Each row is where one point has got to under a steady rotation. How many steps took it there?
The counts run from 0 to 667.
[ -8   5 -32  -2   4   4   8   8 -22  18  13  21 -26   6  -6 -11 -21   3
   8 -25  24   6  -2  -3   8 -20 -16 -13  -6  -3  -8 -22  11   6  -4  13
  11 -17]  217
[-18  13 -22  -1   0   5  23  12 -21 -20  15  28 -11   4   1   0  15  19
   7  25  20  10  -6 -18  21  10  -2 -10   7  16  -9  14   1 -10   6   2
 -15 -12]  68
[-13   7 -15 -23  -7 -21  19   9  -6 -38  -8   1   0   7  -3   4  27  24
  -1   0  -5  -1  -3  22  17  -7 -11  -3  15  15  -9   2  21  -1  19  -9
  14   2]  152
[ -6  22 -19 -15 -14  -1  -5  29   3 -21   2  -7  -5  -2  -3   9  12  29
  -3  -2 -14  -3   9  -3  30  11 -16   3  -2   0 -14 -34   0 -14  15  -5
  12   3]  340
[-15  14 -11  13  -2  -2   3   9  12 -16   1   5 -12  13   5   4   4  23
   9   2  13  19  -2 -21  15   4 -41  -9  12  -1 -34  -6 -14  21  -7  -3
 -11  -9]  379
[ -6  18 -12  -4  15  -6   1   6 -10 -20 -23  24   0  -4 -24   7   0  21
   1  28  14  -7  -2  14  20  13  -9 -14  -9 -10   0 -35 -12 -14   6  -3
  21   0]  131
[ -3  11 -12 -12  -8  -4   5  13 -26 -20  -3  29 -19 -19 -13   6   8  22
 -14  21   3  14   0  -5  22  20   4   0  17  12  -3  -4   5 -12   8 -26
  21  -3]  246
[-30  -3  -6  13  11   0  13  13 -13  -7 -16  29 -32  11  -9  -7 -24  24
  -1  12  29  14   6  -3  -3   9 -10 -13   2  19  -8  -4   0  14  -1  -3
   8   1]  577
[ -7   8  -8  -2   7  -9  -7   4   1 -15 -19   1 -21   2 -17   0  -9   5
   2 -13  26   7  -7  10   9  -6 -39 -11   4 -17 -17 -31  -4  21  -5  -1
  27   3]  269
[ -4   6 -14 -23   2 -12   1   6  -5 -14  -7  -6 -16   3 -25   7   9   1
  -3 -13  18   1 -20  18  16  -6 -24  -7   4 -25 -32 -22  12  15 -12  -7
   8  -3]  192
[ -6  19 -23 -24  -5 -13  25  35   1  -6  17   2 -15  10   3   9   9  18
  -7 -17  -6   5  -5  20   1 -18   6  -2 -11  -7  -9 -17  26  -6  17  -2
  -5  -4]  626
[-24  26  -5  -2  13 -16   8  11   9  -2  -8   1 -16  10  -8  -6 -16  23
  13 -13  -2  20  -8  15  -8 -15 -29 -18   0  -1 -19  -6   2  32   1   4
  14   0]  525
[ -4  18 -31   4   7   6   0  10 -20  -1   8  33  -5   0  -3  -6   2  25
  17  20   2 -11   9 -14  24  10   2 -11  -6   3  -4 -24 -15 -17  13  10
   7 -13]  27
[-20  25  -6  -8   4 -17   5  13   6 -17 -13  -3 -13   2  -3  -8 -10  26
   8 -13 -11  18   3  18  -4 -11 -28 -14   8  12  -5  -4   6  25  17   1
  29   8]  524
[-10  15 -17  16   8 -15  13   5   1  14   5  40  -9  13  12  -6  -9  38
  10  -1 -11  14   4  -8  -7  -6  -5 -14   9   6 -21   0  -7  18   3  -6
   2 -20]  24
[-21  -1 -10  -4  19 -21  34   0 -13 -11 -12  36  -8  18  -8   1   3  22
  -1  17  20   3 -15  21  -4  -7  10 -13   1   5 -12   8  15   4  -1  -6
  -5  -8]  542
[-10  19 -11  -4  -1  -4  14  32  -9  -5   1  29 -14  -1 -11  15  -4  33
 -19  20  -2  10   4   2  10  16  14  -2  -8   4  -3 -23   3 -22   7 -22
   0  -3]  574
[-14  26 -28 -10  -2  -8  18  13   2 -22  16   6   2  14  17  -7  19  24
  23  -6 -11  -3   3   3  12 -16 -13 -12   4  12  -8   1   6   3  27  19
   0  -5]  335
[  6  15 -21  11  -7  -5  -3   7  12   4   5   8   0   5   5   8  -3  19
   1 -21   2  10   4 -15  22 -12 -39  -6   3 -11 -22 -37  -9   1  -9  -3
   7 -17]  123
[ -3  15 -17 -20   3 -18  27   8 -23  -5  13  35 -18  -4  -7   4  13  14
  -4   3   3  17 -17  14   1  -9  16  -8  10   0  -9  16  23   5   8 -14
   6 -12]  506
[-10  -7 -20 -20  -5 -14  12  15 -18 -23  -9   8 -25   5  -3  -9   4  18
  -4 -18   3  -6   8  22   7  -8  -1   0  12  15  -2 -10  26   5  24  -7
  28   8]  367
[  7  19  -5  -1  -8  -3  -4  21  -1 -33 -12  12 -18 -14  -8  15   7  15
 -16   5   8  18   6  -2  17  11 -22  -1   6  -3   2 -29  -7  -5  14 -19
  27   9]  90
[-15   3 -13 -18  -9  -4  28  23 -17 -32   2  10 -21   0  -9  11  11  12
 -18   8  21  13  -5   9  15   1  -2  -1   3  14   1   0  26 -17   9 -17
   2   3]  402
[ -9  18 -18 -10  -8 -13  13  31  12   9  12  -5 -13  10   1   9  -7  25
  -7 -29 -12  12  -1  11   3 -18 -16   0  -9  -5 -21 -30  18   6  -1  -7
   1  -7]  82
[ 11  29 -16  -6  -4 -20   2   2   3 -12  -5  16   9 -13   0   4  10  28
   2 -11 -24  15   1  12  12 -15 -20  -7  11   0   0 -19   1   0  17 -11
  35  -7]  565
[ -6  14 -21  -2  18 -14   5  -3 -14  27  -4  33  -4   3 -19  -3 -17  22
   4  -1   0  -1 -10  14   6 -10  -5 -17  -9 -16 -20 -29  -1   3 -13  -3
  15 -21]  390
[-22   7 -24  -8   0   6  12  23  -5  -4  21   1 -28  23   0  -3   6  11
  15  -5  22   0  -5 -11  14   1 -13  -7  -4  -5 -35  -8   7  12  -2  12
 -25  -7]  552
[-18   8 -12 -25  -2 -15   7  15  -2  -9 -11 -15  -2   8 -25  10   1  23
 -10  -6  -3  -2 -10  21  21  -1 -17  -2  -1  -6 -27 -27  18  -3 -11 -15
  11   0]  521
[-29  19 -24 -26  12  -8  26  12 -23  -5  13   9 -17   8 -11 -10   5  13
  15   4   4   4 -17  18   4 -11   5 -15  -3   6 -13  14  21  10   8  11
  -1  -9]  292
[-10   6   2  -2  -4 -20  10  12   9 -22 -13   5 -19   5  -8  15   9  23
 -15  -3   8  25  -8   4   5   5 -23  -1  19  -4 -29  -3   7  25  -7 -30
   7   3]  14
[ -1  25 -10  -8  -4   0  -1  19 -11 -12  -1  17  -9 -16 -23  17   3  18
 -15  22   6  17  -7  -6  26  20  -9  -4  -2  -9 -11 -25  -7 -18  -5 -22
  12  -4]  167
[-13  11 -18 -12  10  -5   3   3 -24  -8 -16  26  -1  -5 -30   1  -2  23
   1  26   9 -10  -6  11  25  13   1  -9  -4  -1  -6 -25  -1 -19  -1  -7
  18  -8]  209
[-20  -6 -23  -3  -2  -2  -4   5  -3 -19 -18 -10  -5  14 -12  -8  -3  21
  10 -10  13 -13  10   1  29   0 -38  -7   7  11 -19 -30   1   3  -1   9
  18   1]  519
